Families of rows that turns and mirrors carry onto each other, the same ones carrying the whole set onto itself: the rest of each named row's family, in list order:
7 families of 4 rows:
J759: [-18 -17  18  -4  -2  -3 -20  -1  26  -3   4  -6  18  -2  20   4   2   3
   3  14  -8 -16   2  10]
J714: [-36  10  25  -4 -14  -5 -19 -15  16   4  20   2 -23  -2  24  14 -11   6
   0  -2  -3   6 -17  12]
J445: [ -7   0   4 -16 -10 -13  -1  -5   3  16  -8  -2 -10  19  10   8 -19   6
  17   7 -12  13 -34  12]
J526: [-10  14   0  -2  -5  -1   4  10  -8 -11  -6   8   1  -5  12   0  -6  13
   7  15   5  -4  -8 -14]
J163: [-32   0  30  -4 -13  -1 -17 -14  23   1  20   1 -22  -3  23  13  -4  12
  -1   0   0  -1 -10  11]
J581: [  3   9   4 -17 -15 -12  -1   2   3  16 -11  -3  -5  18   9   8 -12   3
  20   7  -5  16 -23   3]
J552: [ -7  18  -3  -9 -10  -1  -3   6  -9  -6 -19   8  -2   3  10   0 -11   7
   4  11  -2   3  -5 -15]
J293: [-20 -14  28   0   2  -3 -24  -8  28  -9  10  -8  12  -2  19   9  -4  10
   0  13 -11 -10  -8   6]
J90: [-11   7  -2  -5  -9  -1  -8  13  -5 -14 -16  12  -5   1  13  -1  -5  12
   0   9  -2 -10  -5 -17]
J568: [-30   2  24  -5 -15  -2 -21 -11  17   7  24   3 -28  -4  27   8 -10   6
   0   1  -4   2 -18  10]
J579: [  3   4  10 -19 -14 -12   1   0  10  14  -8  -6  -7  17   6   7 -17  14
  21   5  -6   6 -34   6]
J587: [-31   5  23  -5 -23   0 -22 -11  15   5  22  -1 -25  -8  23  11 -15   6
  -1   2  -7   6 -16  11]
J471: [-30   2  25  -6 -17  -1 -23  -8  11   7  17   5 -31   0  27  15 -10   7
   7  -5  -4   2 -12  15]
J499: [ -9 -17  21  -1   1   0 -20  -1  29  -9   5  -8  15  -2  15   5  -4  10
   3  10  -7 -12   2   6]
J440: [-13 -14  24  -4   1  -1 -31  -2  26  -6   5 -16  14  -3  18   4  -8   5
   8  14  -6 -10  -2   8]
J232: [-10  15  -6 -11  -8   4  -4  13  -6  -9 -11   9   2   2  12  -1  -6  12
   1   7  -4  -4  -2 -15]
J854: [-15 -13  15  -3   0   6 -30  -5  26  -4   6  -8  21   2  16   6  -4   6
   4  12 -10 -14  -4   0]
J134: [ -9   9  -5 -15  -5   1  -3   9  -5  -5  -8   8   1  -2  10   0  -4  14
  -2   4   1  -4  -2 -20]
J715: [ -4   3   3 -17 -16 -13  -4  -4   5  19 -10  -2  -8  15  12   6 -19   6
  22   1  -8  13 -30  10]
J54: [-31   5  23   1 -11   6 -15  -7  16   9  22  -3 -27  -4  30  16 -10  11
   5   7   4   8 -12  13]
J147: [-15  19  -3  -9  -4  -1  -1   6  -3 -10 -15  10  -4   2  16   1  -6  13
   0   8   1  -6 -12 -18]
J882: [-32  10  24  -4 -13   4 -24 -10  17   2  20   3 -26  -3  26  12  -4   1
   1   1   4   2 -11  15]
J521: [ -6   3   3 -16 -18 -18   0  -1  10  15  -9  -8  -7  17  10  14 -20  11
  16  10   5  13 -31   8]
J204: [ -6   4   6 -17 -19 -14  -8  -5   8  22  -1  -3  -7  20   8   6 -14   8
  23   5  -7  10 -35   3]
J101: [-11  13  -4 -11  -7   3  -4   7   0  -9 -14  13   3   1  14   1  -2   7
  -4  11   4  -2  -4 -18]
J174: [-16 -14  21  -8   1  -1 -23  -7  21 -10   5  -9  20  -5  18  15 -11   4
   5  16   2 -14  -4   8]
J255: [ -2   2  14 -17 -16 -13  -2  -2   3  17  -7  -5 -11  16  11   6 -20   9
  23   9 -10  15 -28   9]
J815: [-19 -17  22  -6   0  -1 -24  -1  27  -6   5  -7  15   0  15   4  -5   5
  -1  14  -8 -19  -3   6]

The rest of the family of J471: J90, J854, J204
The rest of the family of J521: J526, J54, J174
The rest of the family of J587: J759, J445, J134
The rest of the family of J147: J579, J440, J882

Families of rows that turns and mirrors carry onto each other, the same ones carrying the whole set onto itself: the rest of each named row's family, in list order:
3 families of 5 rows:
J396: [  1  -6  -7   5 -13   6  -1   3   4  -9 -10  17]
J783: [ -3   6  12  13 -25 -13  -7  -9   2   2 -13   3]
J812: [ 13  -3   3   2  10 -15   1   8  25   4   8   3]
J497: [ 17   3 -12  -4   4  -6  -1   3  12   3  12   8]
J21: [ -7  -8  19  15 -16  -9  -4   3   7  -4 -20   7]
J983: [ 11   3  24   3  -8 -19 -14  -5 -15  16  -4  -5]
J867: [  5 -12  -8  -5  -5   6  -7   2   4  -1 -14  16]
J266: [  8   5  23   3  -7 -22 -19  -6  -8  17  -5  -4]
J678: [ 19  -8  22   8   9 -12   5  17  -9   3  11  -1]
J127: [ 12   7  21   8  -9 -14 -10   1 -25   8   2  -1]
J542: [ 19   3  15  13   5 -15   8  14  -2   0  18  -2]
J677: [ 17  -7  22   6  12 -10  -1  19 -13   2   8   3]
J541: [  5  -9  -7  -8   0   4 -14   2   4   2 -12  17]
J327: [ -4  -6  17  14 -21 -10  -3  -3   6   0 -20   4]
J597: [ 17  -4  -3  -2   8 -12   2   5  22   6   9   3]

The rest of the family of J497: J396, J783, J127, J542
The rest of the family of J21: J812, J266, J677, J541

Families of rows that turns and mirrors carry onto each other, the same ones carrying the whole set onto itself: the rest of each named row's family, in list order:
5 families of 5 rows:
J727: [ -6  -4   5   5   2  10 -11   6   3  14  10  11   4 -10  18   6  14  -5
 -14  13]
J909: [ -7  21   8  -2  -2  -5  -1  -6  12   6   4   9  -4   3  -1   2  10   1
  16 -20]
J703: [ -9 -17   2  11  -3   8  -9  13   6  15   1  15   0 -10  16  -4   4   0
  -9   6]
J146: [  2 -14   1   0  -4  11   2  15  -9  -9   7 -10   3   7   1   9 -10  20
  -5 -10]
J212: [ 16   2   0  14   2 -23   4   6   0   3 -12  15  13 -10 -13   5  -1  -2
   8   9]
J249: [ 11   7  -2  14   3 -22   7   1   2  -2 -13   7  12 -13 -15   8   1   1
  15   8]
J239: [ -6   7   7  -6  -8 -10   3  -7  10  13   5   4  -1  13  -7  -2   9   4
   9 -22]
J524: [-11 -18  -5   5  -9   1 -11   3  -4  11  -2   6   3  -1  15   4   2  -3
 -22   8]
J405: [  4  -1 -16  -6  11   7 -15  -9   3 -24 -13  -2  15  -7   7  -1   4  -5
 -14   2]
J553: [  6 -13   6   6  -6   2  -3   8  -4 -12  10 -17   8   4  -1   5 -17  12
   5 -15]
J917: [-16 -19   6   1   0   4 -16   5   4   6   2   8  -2  -7  19   6  15   3
 -10   5]
J106: [  8  16  -7  23  11 -17   4  -5   1   0 -12  15  11  -9  -3   5  -1  -2
   3   9]
J41: [ -5   2 -23 -10  -3   7 -12  -5  16 -26  -7   1  12  -8   7   3   6  -4
  -5   0]
J561: [  7 -12  10  -7  -6  -2  -8  15 -11  -5   1 -12  -4   7   3   2  -7  19
   4  -8]
J781: [ 11   2  -2  25   9 -10   8   0   6  -5 -14  10  19 -13 -14  10   5  -3
   2   4]
J744: [ -9  12   2 -10 -13 -10  -2  -7  12   7   5   9  -1  12  -8  -1  10   8
   4 -20]
J533: [ -5  11  13  -7   5 -14  -3  -2   8  13   7   0  13   2  -7   0  10   7
  16 -19]
J523: [ -4   9 -22 -10   8   9  -1  -1   7 -18  -8  12  18  -6   3  -2   4  -3
 -17   5]
J604: [  3 -17  12   7  -1  -2   0  16   2  -8   9  -7   9   7  -2   3  -8  26
   4  -8]
J869: [  8  18  -2  14   6 -16  10  -2   8  -7  -2   6  21 -10  -9  15   6   3
   7  15]
J392: [ -7  17   1  -5   0 -16   4  -8  15   0  11   7   8  12  -2  -2   0   5
  15 -18]
J554: [-10 -12   0   6   0  10  -8   7   4  10   5  10   7 -10  19  10   6  -8
 -14  16]
J252: [  1  11 -19 -13   8   7 -13  -6  14 -16  -9   1  23 -13   1  -2   3  -4
  -3   3]
J716: [  4  10 -21 -14   6   2 -19  -3   7 -18  -4  -3  23 -13   4   1   1  -3
  -1  -1]
J208: [  3 -14   5   2  -2   6   6  13 -12 -15  11  -8   8   2  -6  11  -7  17
  -8  -9]

The rest of the family of J554: J146, J249, J239, J252
The rest of the family of J208: J727, J212, J744, J716
The rest of the family of J604: J405, J917, J106, J392
The rest of the family of J909: J703, J553, J41, J781

Families of rows that turns and mirrors carry onto each other, the same ones carrying the whole set onto itself: the rest of each named row's family, in list order:
4 families of 8 rows:
J436: [ -9  -4  42 -28  10 -10   4 -10  -5  -6  12  18  12  10 -16  -2  -2 -27
  -7  17   9 -14  -6  -3 -32   4 -28]
J774: [-14 -13  12 -10  19 -34  10 -22 -16   4  22   5  10 -22 -23   8 -16  -3
  -6  19   7 -19  -1   0 -27   8 -19]
J886: [-21  12  20 -17  14 -11  16  15   6   6  -5   9   2  15  19  -7  -2 -18
 -10  -4   2  -8   1  15 -18   9 -30]
J656: [ -4 -15  19  -8  19 -33   7 -22 -18   2  19   9   3 -21 -28   0 -11  -4
  -4  13  11 -24 -10  -1 -28  11 -16]
J966: [-14 -22  25 -16   1 -13   6   3   7  18  10 -10   3 -21   2   0 -14 -17
 -13   7   5 -12   2  -2 -25  13 -39]
J133: [-10   8  27 -16  13 -11  11  12   3   5 -10  13  -4  17  13 -11   2 -18
  -8 -11   2  -9  -9  13 -15  10 -27]
J142: [ -1 -18  20 -19   1 -12   9   1   1  24   9  -5   0  -9   5  -1 -11 -11
 -23   6   8 -16  11  -6 -26  14 -30]
J299: [-15  -6  40 -21  14  -6  13 -14  -2 -10   6  16  12   9 -17  -1 -17 -28
 -13   8  12 -12   0   3 -32  -1 -35]
J968: [ -6 -20  25 -20   1 -14   2   4   1  16   7  -2  -2 -15  10   0 -17 -14
 -15  13   1 -21   6  -9 -32   9 -26]
J751: [ -9  -3   1  -3  18 -36   9   3  -7  20   3  -3  -5 -19   2  -6   0  -5
  -3  -3  -1  -7 -10  14  -6  12 -10]
J467: [-10  13  17  -7  32 -29  16 -14 -16  -7  -1  24   6  10 -17  -8  -2 -16
  -3  -2   6  -5 -12  19 -14  -2  -6]
J986: [ -7 -11  32 -12  29 -44  -5  -7  -6   7  12  16  14  -8   9 -21  -1 -20
 -16   1  15  -2  -6   3 -25   8 -30]
J6: [ -7 -14  14  -5  12 -35  11 -19 -14  -7  22   3   9 -22 -25  -1 -20 -10
  -8   8   3 -14 -11   2 -28   3 -17]
J177: [-15 -17  22  -8   2 -12   7   5   7  21  13  -4  -1 -18   5  -5 -10  -8
 -11   5   0 -19   3  -8 -36  17 -32]
J493: [-25   7  10 -12   3  -3  33   1  -4   4   0  -1 -10   1 -17  12  -6 -11
   1  11  -5 -21 -11  12 -23   7 -19]
J941: [-14  -1   2   0  23 -37  11   1 -17  24   6   1 -12 -13   2  -6   0   1
   0   2   1 -12  -5  17 -14  19 -16]
J528: [-19   6  31 -13  21 -14  15   8   3  13  -8   8  -2  15  18 -10   3 -16
  -1  -6  10 -17   5  12 -15   7 -32]
J866: [-13  -1  35 -23   9  -6  14  -8   3 -14   8  17  14   6  -8  -3 -14 -25
 -12   9  16 -25  -3  -1 -37   0 -29]
J391: [  6   1  31 -14  27 -40   0  -6 -11   4  12   9   8  -5  12 -20   1 -12
 -15   1  21 -11  -4   4 -25   5 -36]
J710: [ -8  -3  34 -29  10 -10  12  -4  -8 -15   4  24  14   7 -17  -4  -9 -28
  -5  11   8 -19  -6   5 -35   8 -36]
J272: [-22  13  20  -7  31 -33  13 -12 -12 -15   3  21   7   4 -15  -2  -1 -11
   7   1   1 -12 -21  20 -17   5 -16]
J382: [-17   1  10 -11   3   1  26  -4  -5   4  -3  -1  -6  -3 -24  13 -15 -13
   0   4  -4 -17  -4  15 -13   4 -16]
J313: [ -1  -9  28 -11  29 -40  -8  -6 -10   5  15  18  11  -6  10 -22  -7 -12
 -12   0  22 -15   2   3 -29  12 -25]
J218: [ -7  -9   7  -9  11 -29   9 -14 -17  -5  23  10   4 -20 -25  -1 -17  -6
 -11  17   7 -18 -13   3 -36  11 -12]
J891: [-12  14  16 -15  31 -32  18 -10 -20 -11   1  22   3  12 -12  -6  -3 -15
   0   6  16 -18 -12  23 -16   2 -12]
J974: [-32  -5   8 -11   4  -5  23  -2  -1   3   2   8  -3   1 -20  14 -14  -9
   2   9  -8 -21  -5  10 -20  15  -9]
J312: [-22   0  18  -5   2  -3  27   2 -10   2  -1   8  -3   4 -14  19 -19 -12
  -2  10 -11 -15  -2   6 -20  11 -13]
J641: [-16   0   6   4  21 -35  11  -4  -5  23   8  -7  -9 -11   9  -2  -4   7
  -9  -2   5 -13  -2  10 -11  11 -10]
J234: [-14   0  -1   2  22 -35  17  -1  -6  14  -2  -2  -6 -14   6  -2 -10   5
  -9 -10   1 -14  -3  16 -10  15 -19]
J43: [ -1  -5  22 -22  30 -42  -6 -13  -2   5  12   9   9  -9   5 -23   6 -10
 -12  -2  20 -14  -8   7 -22   7 -35]
J947: [-19  16  14  -5  31 -31  20 -12 -13  -7   6  19   6  10 -18  -7   4  -7
   1  -4  12 -10 -16  23 -15   9 -20]
J894: [-17   5  27 -19  20  -8  11   8   5  19 -13  11  -1  11  11  -7   4 -21
  -7  -4  10  -4   2  15  -9   8 -28]

The rest of the family of J894: J966, J299, J751, J467, J986, J6, J382
The rest of the family of J886: J656, J968, J391, J710, J974, J641, J947
The rest of the family of J493: J177, J941, J528, J866, J313, J218, J891

Families of rows that turns and mirrors carry onto each other, the same ones carrying the whole set onto itself: the rest of each named row's family, in list order:
4 families of 8 rows:
J437: [-27  -1  15 -10  -3   5 -12   8  10  -7   6 -17  -4]
J418: [ -3   6  20  -7   8  10  14  15  -3  -7  10  -2 -14]
J698: [ -6   4  13 -10   4  26   9   8  -1  -9  13  -8  -9]
J537: [  0  -1   1  -8  -9  13   8 -11  -8 -19  18 -16  -9]
J381: [-29 -14  13  -1  -1  -6  -7  -1  24  -8   6   9 -21]
J748: [-29 -13  15  -1  -5 -12  -4   3  16 -10   1  13 -21]
J690: [-18  -4   9  -9 -24 -17  -2  -5  -1 -13  11 -13  -2]
J780: [ -2 -13  -9 -12 -19  -7 -12   2  20 -16   7  11 -11]
J35: [  9 -11  -7 -11  -7  14   7  -3   8 -21   7  15 -24]
J775: [-14  -8  -1 -19 -20 -10  -1   4  -6 -13   0 -11   1]
J455: [-12 -26  -3 -13 -19  -5 -12  -1  11 -21  -1   8 -15]
J673: [-28  -2  18  -9  -4   0  -6   0   6  -7   5 -21  -7]
J936: [-13  -4  15  -2   6  13  14  -8  13 -14  11  19 -26]
J881: [  7 -11 -11  -6  -6   7   5 -13  13 -18  18   6 -19]
J77: [ -7  -8   9  -1   3  13  10  11   9 -13   9  25 -24]
J887: [-24 -11  20  -9  -6   3 -12  -1  25 -14   0  11 -19]
J298: [-11  -1   7 -13 -22 -19   1   1  -5 -13   6 -11  -3]
J847: [-16  11  15  -5   4  14  17   4  -8 -13  10   0  -9]
J594: [  1  -6   2 -12 -12   5  21  -6 -12 -11  17  -5  -5]
J287: [-22 -15  21   1   3  -5 -13   4  17 -15   2   1 -25]
J563: [  3 -23   0  -5 -12   9  10 -13   6 -19  17  13 -21]
J679: [-10   7  10  -7   6  21  10  14  -3  -8  13  -4  -6]
J394: [-18   0  19 -10   4   2  -8  13   4  -9  -2 -18 -11]
J669: [ -9 -14   0 -12 -21 -16  -4   3  15 -15   0  18 -17]
J420: [ -7 -10  22   5   7   3  10   6  10 -11  14  17 -28]
J963: [-28   5  19 -12  -8   4  -9  11   4 -13   0  -8  -2]
J123: [ -2   1  -7  -2  -9  -2  12 -10  -7 -15  22 -10  -5]
J605: [-11  -1  -6  -9 -22 -16  -5   6   0 -14  11  -5   2]
J717: [ 10 -15  -3  -7  -8  11   3  -8   8 -24  10  11 -26]
J627: [  5  -2   6  -6 -11   5  13 -12 -10 -17  21 -12 -11]
J460: [ -5 -14  -1 -14 -19 -13 -10   5  12 -19  -4  11 -18]
J757: [-12  -6   8   2   8   9  14   5  10  -9  14  22 -24]

The rest of the family of J420: J418, J780, J881, J287, J394, J123, J605
The rest of the family of J690: J698, J537, J748, J35, J673, J77, J669
The rest of the family of J381: J437, J298, J679, J717, J627, J460, J757

Families of rows that turns and mirrors carry onto each other, the same ones carrying the whole set onto itself: the rest of each named row's family, in list order:
7 families of 4 rows:
J878: [ 16 -14  28  16 -12   9  18  -4 -19 -15  27]
J10: [ -2  -6  11  -5 -10   1  -6  17   1   6  32]
J181: [ 11 -22  26  12 -12   1  24  -4 -17 -11  25]
J419: [-16  -3   7   2   1  12 -10  -8  -9 -10  22]
J220: [-18 -10   3   2  -4  12  -7  -5 -10  -9  28]
J755: [ 14 -17  24  15 -15  -2  21  -2 -11 -20  29]
J782: [  5   2  41  12  -9  -9   5   6 -25  -5  15]
J213: [  5  -6   6  -5 -11  -7  -6   8   2   2  34]
J143: [-19  -4   5   8  -2  11  -6  -3 -11 -11  30]
J383: [-20  -3   8   6  -8  10  -8 -11 -10 -10  20]
J98: [  2 -12   8 -12 -10   3  -4   9  -2   6  28]
J702: [  8   2  41  14  -9 -12   7   5 -18  -9  14]
J377: [-24 -10   7  10  -2   8  -6  -1  -8  -8  19]
J494: [  8   5  37  15  -9  -9  -1  -4 -21  -7   9]
J241: [  3 -13   6  -5 -14  -8   6   7   1   7  32]
J476: [-22   1  10  13  -2   2  -6  -9  -9  -7  16]
J115: [ -2  -7   8  -5 -15  -1  -8  16  -4   7  31]
J502: [  3  -1  41  15  -3  -7   4   6 -19 -12   8]
J153: [ 10 -14  30  21 -13   3  23  -2 -15 -17  22]
J907: [  0 -11  10 -13 -15  -5  -2   7  -3   6  32]
J632: [-18  -2   7   8   0  14  -6  -1  -5 -11  29]
J619: [ -2  -6   7 -10 -13   0 -12   8  -5   5  29]
J657: [ -2  -2  32  16  -6 -12  -4  -2 -26  -9   6]
J406: [  0  -1  39  16 -11 -12   0   5 -19 -11   7]
J905: [ 18 -14  27  16 -11   3  21   1 -10 -18  24]
J661: [  8  -1  42  10  -7  -5   2   5 -26  -5  13]
J532: [ 13 -12  26  19 -16   7  21  -4 -18 -14  27]
J138: [ 18 -21  17  12 -15  -5  19  -3 -14 -12  29]

The rest of the family of J878: J10, J632, J661
The rest of the family of J702: J220, J153, J619
The rest of the family of J181: J213, J377, J494
The rest of the family of J98: J419, J502, J905

